Each row is where one point has got to under a steady rotation. How many steps took it there?
The counts run from 0 to 276.
[136 136 157  76 170 109 140 122 103 128 126 129 144 181 129 109 167 150
 121 135 104 116 162 141 114 131 127  99 147  51 152 123] -> 134
[155 121 122 102 139 119 157 125 106 162 166 190 118 139 104 135 141 151
 110  98  99 137 175  99  67 104 159 110 124 136 125 115] -> 160
[149 136 137 116 151 111 191 100 120 155 131 163 143 180 145 134 156 151
 109  81  90 130 169 130 103 107 138 129 120  88 134 111] -> 243
[182 124 169 103 174 128  88 159 145 119 149 159 125 151 132 147 118 115
 109 153  93 133 186 139  89 117 119 111 118  92 131 128] -> 260
[136  83 113  99 103  89 123 110  95 152 129 135 165 160 140 173 160 192
 166 134 103 110 141 143  96 106 123 106 130 141 115 125] -> 113
[165 146 136  84 176 118 111 124 102 128 133 145 136 183 124 123 177 146
 115  99  92 129 142 139 108 140 116 102 151  74 153 138] -> 251
[143 103 161 103 135 108 124 159 108 164 147 166  98 136 118 163 132 174
 155 151 101 157 148 108  74 109 164 104 151 114 109 123] -> 270
[147 117 174  99 175 112 107 141 128 109 143 155 159 170 121 136 144 129
 124 143 102 113 175 171  92 126 120 108 123  79 144 161] -> 140
[164 129 104  92 130 121  90 118  78 114 129 170 109 162 144 122 164 142
 100 100  80 135 144 107  83 130 111 114 166 117 111 113] -> 169
[157 118 137  94 120  98 123 113 126 165 125 127 144 164 147 180 141 189
 170 143 110 102 149 155  97  94 116 120 110 116 105 100] -> 232
[171 107 175 121 168 110  97 159 143 128 140 161 143 168 141 180 129 132
 143 137  84 135 164 163  95 111 122 122 125 102 120 149] -> 145
[159 114 158 111 122 127  83 127 128 105 134 170 110 146 155 147 112 147
 119 158 102 124 178 150  52 113 106 127 116 110  93 131] -> 63
[133  86 173 135 107 123 142 129 120 117 118 145 111 151 180 147 119 174
 127 164 101 167 166 124  76 128 143 117 134  82 111 133] -> 186
[142  90 108  97 104  95 125 105  98 155 132 133 164 161 137 170 160 191
 163 129 106 105 143 144  92 106 120 107 121 142 117 122] -> 114
[155 136 136 102 133 111 181  95 136 173 139 146 143 163 138 152 136 176
 133 110 116 108 176 139  90  91 132 124  90 106 125  97] -> 238
[166 130 127  97 162 117 153 137 107 151 149 180 120 155 126 129 145 116
  93  99  77 138 178  89 105 104 143 118 143 110 125  88] -> 46
[168 120 112  97 132 113 123 103 112 123 106 116 153 179 181 132 154 139
 105 129  83 111 168 125 134 114  91 119 134  89 127  78] -> 10
[151 108 163 112 112 137 114 121 132 103 128 147 107 142 169 125 106 151
 100 176 110 139 192 125  68 124 119 117 115  84 110 114] -> 181
[136 122 163  79 147 111 140 118 121 130 121 110 147 168 147 118 142 159
 127 175 115 107 178 140 117 118 119 101 125  52 142 101] -> 17
[166 119  99  97 115 110 143  85 123 156 138 134 166 162 142 158 146 173
 130 107 111  94 170 142  95  99 106 115  90 137 126 103] -> 119
[142  97 171 127 109 132 129 125 129 106 122 149 108 145 177 135 108 158
 108 174 104 150 186 126  69 123 129 118 120  81 109 121] -> 183
[148 127 149  76 144 112 132 115 118 129 114 102 143 173 158 122 148 158
 122 167 107 110 171 131 127 120 111 103 130  56 137  86] -> 15
[143 104 120 103 115 116 129 123  97 151 163 184 119 134 106 146 142 177
 132 114 111 136 156 117  47 114 153 104 126 148 116 143] -> 276
[148 123 146  80 133 123  71 130 103  99 140 169 113 148 126 121 134 143
 115 158 108 108 172 147  54 124 107 110 137 105 107 135] -> 59
[181 116 165 115 161 110 102 163 140 163 140 153 119 157 137 192 128 155
 161 136  89 149 146 139  97 104 136 118 130 113 114 124] -> 149
[138 130 135  69 149 113  90 135  77 115 137 169 109 157 117 109 162 140
 114 137  91 120 151 116  81 129 123 104 172  94 117 117] -> 54
[151 110 125 118 109 135 163  98 110 148 148 146 124 145 136 132 147 201
 115 106 122 162 157 113  62 139 154  93 110 106 148 149] -> 78
[125  93 182 124 156  99 150 137 127 126 133 157 166 174 141 159 140 145
 143 140  96 124 172 170  98 113 140 119 123  85 132 159] -> 25
[174 110 177 113 164 121 100 169 143 131 144 164 113 147 140 160 111 122
 123 159  85 148 179 125  90 109 135 117 129  97 115 120] -> 263
[155  94 114  79 140 112 129 134  98 139 136 108 152 153 137 121 154 145
 106 161  95 133 171  82 138 125 133  81 147  96 154  85] -> 212
[117  49 150 119 114  95 141 143 105 124 134 147 163 147 150 154 128 141
 132 179  88 131 184 120 106 105 147 108 138 122 118 124] -> 105
